One turn or mirror swaps these rows in pairs. Which row does each one swap with?
The rows were stretched afterwards, more along some directions than others.
pilez: -36	206	-260	-37	-75	-26	44	280	125	142	147	29	187	24	-129	8	25	-337	213	201	317	37
mavi: -4	-228	64	55	62	-61	239	79	31	-9	-33	257	310	85	-122	142	102	-112	38	89	331	-197
Rar: -90	222	-345	-43	-194	51	-44	297	83	83	-47	-124	330	-267	-86	-347	264	-378	185	31	-128	160
nulod: 99	-542	-335	186	183	-188	58	294	-30	77	72	171	284	170	94	158	323	-51	247	-8	185	48
leg: -21	-238	-304	201	119	-120	31	-22	-118	220	155	97	15	-211	39	118	141	40	42	-210	145	20
sug: 19	268	-244	75	-104	-218	-130	209	-2	398	-75	198	271	-35	84	-220	448	24	188	157	226	-102
Puf: -120	-238	69	139	-242	75	-116	23	-131	92	232	-42	226	-100	86	-157	253	-50	209	-120	202	-179
lat: 153	-14	-18	238	253	-72	-175	28	-141	232	-134	220	162	-116	227	-81	134	61	49	-73	-145	296
fof: -89	-202	-105	4	27	-326	-111	190	-213	302	-68	-93	331	188	-17	-251	416	-86	358	122	-29	-112
Dedit: -129	38	122	72	33	-164	102	-58	46	118	-43	57	83	-104	-73	-143	170	131	18	136	-34	-183
Fil: 147	238	-226	176	-27	-125	-40	160	14	137	-63	-65	372	137	63	-234	218	-19	74	-35	219	276
Bufab: -22	166	-1	61	132	-95	-316	13	-118	353	-92	115	-53	13	45	-163	179	-56	68	-80	-123	185
leba: 204	89	111	-110	154	-126	96	118	-293	69	-156	185	296	68	-1	-97	43	-14	71	-18	460	-187
lefa: -90	84	-101	-51	-52	-392	-72	320	-156	297	140	-98	151	140	178	-44	307	-35	319	-34	99	-2
Kikog: 108	-229	267	113	409	-178	-86	-66	-226	-46	-246	326	221	150	219	-1	95	118	-49	-54	42	-104
pib: 53	-85	-20	141	338	-160	171	-102	-115	164	-191	229	-87	90	42	-61	-20	166	-200	-85	97	165
kog: -93	190	-225	134	-50	-47	-312	159	41	171	47	-123	204	-149	152	-190	213	-235	182	-215	-84	83
Lef: -53	-207	-277	-77	-28	-70	195	118	15	68	47	100	249	-103	-253	-51	140	83	222	144	49	21
vot: 168	-19	-210	-50	-153	-41	93	-99	245	172	98	-137	128	-174	132	-159	206	-171	87	-70	338	6
momob: 106	-89	-159	94	11	-131	129	86	-218	184	-43	1	314	214	42	-168	240	74	173	-119	212	-231
rima: -26	128	-130	-36	17	-202	36	392	-6	63	52	158	276	274	158	-207	247	-123	374	80	35	-157
mirat: -216	426	123	-93	-130	28	-125	429	23	169	-102	70	257	163	-19	13	305	-151	233	90	-178	-20
botum: 183	-201	137	191	154	-317	-85	-107	-268	196	-169	-110	67	-121	150	-112	118	14	52	30	78	226
sab: 36	436	-306	129	-162	-34	-80	247	32	337	-120	81	168	24	166	-192	383	109	142	58	153	128
degen: -263	248	-61	18	-167	-141	130	-77	79	258	20	-152	-54	-241	-204	-205	61	-142	-16	12	88	-169
Dodiz: -16	288	-130	124	-38	-39	-191	422	-100	92	-72	172	433	-68	174	-196	326	-2	256	-79	-71	331
Sedi: -10	-283	213	190	197	-118	8	-106	-238	118	96	40	214	26	25	75	98	-12	97	4	175	-235
rul: 24	-38	-65	-36	346	-69	82	-30	-144	292	24	-40	192	44	12	119	-65	29	178	-218	108	286
siper: 44	148	-116	-130	34	-125	-55	290	-102	235	-139	16	395	-81	-185	-189	310	-327	216	216	165	67
lopur: 146	36	-431	142	-60	-100	131	188	70	241	231	166	330	-77	-76	18	123	68	279	-58	315	231
getog: -25	49	257	284	139	-124	116	41	-286	3	31	237	117	301	-53	267	109	176	72	172	168	-157
zofud: 246	-276	-216	-75	-145	-151	105	370	-35	80	-12	2	593	-89	-10	-142	503	-306	272	77	266	76
Vufuf: 71	31	-221	-37	-92	-20	-96	141	-72	167	60	40	26	3	29	-96	-22	30	-106	-286	354	73
Vivu: -131	108	307	120	-53	117	185	100	37	-6	120	120	92	168	110	307	7	-3	5	-64	271	-37
mab: 105	202	-324	85	-135	-151	-91	-56	-23	276	110	41	138	-175	36	-234	289	25	116	-181	172	50
kodo: -12	-161	176	106	173	-112	-86	-32	-238	141	-276	224	283	59	59	39	301	64	243	47	-177	192
Fulus: -47	-262	87	69	6	-108	137	-113	-138	29	29	-199	45	-62	-136	117	-35	-20	31	-9	216	148
Gam: -5	11	-139	-66	18	-220	23	-18	-189	349	129	-413	91	19	-71	-65	86	-140	291	-72	108	218
kide: -255	308	40	257	11	-159	-33	72	50	102	-28	-39	23	190	-78	-118	75	-62	101	-29	112	-239
lolav: 7	170	187	152	310	-218	-134	-44	-223	116	-344	281	108	-11	175	61	211	193	87	51	-94	347
susu: -42	241	-340	-129	69	-207	-101	300	-4	216	-259	-42	233	-49	115	-246	160	43	239	-30	-128	281
Regek: 33	241	-56	172	48	-237	-389	374	-165	179	-101	209	263	142	404	-94	504	-18	213	2	19	160
Kini: 51	-496	2	-6	222	-225	-1	263	-155	-22	21	99	266	74	79	117	67	-288	245	-9	245	46
posum: 12	128	100	86	155	57	40	-88	-215	166	-243	142	96	-38	-11	161	186	130	-130	25	368	210
katut: 34	0	-318	-191	-53	-155	75	234	172	265	91	-223	184	-119	30	-165	154	-369	169	29	334	44
Buni: 71	-360	-272	-135	-100	-178	28	180	-32	79	160	-51	294	-14	21	-159	196	-280	270	-183	119	-290
ruv: 123	-278	22	-119	239	-31	16	-14	-245	61	-103	75	232	167	67	21	80	227	220	-39	-59	-60
makod: 150	-441	-289	-9	-29	-158	-97	255	-25	151	51	-69	520	-210	102	-29	483	-295	279	103	114	320
Bodug: -44	-30	-314	86	101	-207	46	27	-110	178	57	80	173	-370	-164	-16	272	-10	39	176	59	118
nir: -153	-97	-119	23	102	-229	19	28	-252	218	84	-77	-2	87	-193	19	48	-67	311	167	22	127
dazaf: -204	335	54	290	66	-26	189	4	-47	141	8	216	-42	146	71	201	44	282	81	-85	-16	-55
tumol: -15	-25	-65	304	174	-87	0	-20	-115	152	106	167	106	62	-181	161	61	25	151	167	89	-104
fazi: 33	-130	-384	1	-15	-195	-96	278	-26	124	102	98	254	49	-16	-291	262	-270	419	11	55	-67
leka: -234	52	-185	46	-154	-60	105	18	63	245	277	-270	2	139	-197	46	55	-94	220	-16	239	-342
soti: -119	420	50	215	93	-95	4	-22	25	81	-194	69	-124	11	90	-195	-65	133	78	-63	255	185
Luzam: -100	307	-234	45	54	-45	30	83	-29	303	50	229	5	-130	-65	111	232	164	-16	-86	-8	18
til: 227	-36	-423	114	155	-123	-163	187	7	293	-91	-12	87	48	114	202	294	35	177	34	112	369
nusip: 46	102	-270	171	69	-70	-98	47	-30	238	-168	-194	-70	-22	58	-49	47	-22	-45	-80	-108	345
poba: 103	-76	-65	-30	-14	6	120	84	143	7	128	88	9	-123	76	54	-150	-124	-124	-64	449	104
nekek: -100	-13	-107	1	-37	-225	221	352	-121	153	153	303	342	21	-47	146	362	190	314	149	310	0
moped: -156	317	-147	71	29	-151	-134	499	86	123	-45	235	388	5	101	21	435	-31	323	22	84	-34
bamiv: 50	-223	-272	-178	114	-298	-19	155	-47	308	168	-14	265	-235	-58	139	177	-334	298	-101	-13	-163
koza: 49	165	-183	146	121	-169	57	-67	43	121	-25	20	79	-157	129	-150	103	-21	-5	-58	427	305
gezeg: -219	8	-106	153	-31	1	-4	324	-73	118	-45	190	134	96	-26	182	364	185	211	-68	-75	-72

Bodug swaps with -> Rar
sug swaps with -> kodo
Lef swaps with -> siper
Sedi swaps with -> Buni
nulod swaps with -> kide
Bufab swaps with -> lopur
Vufuf swaps with -> rul
Dodiz swaps with -> Luzam

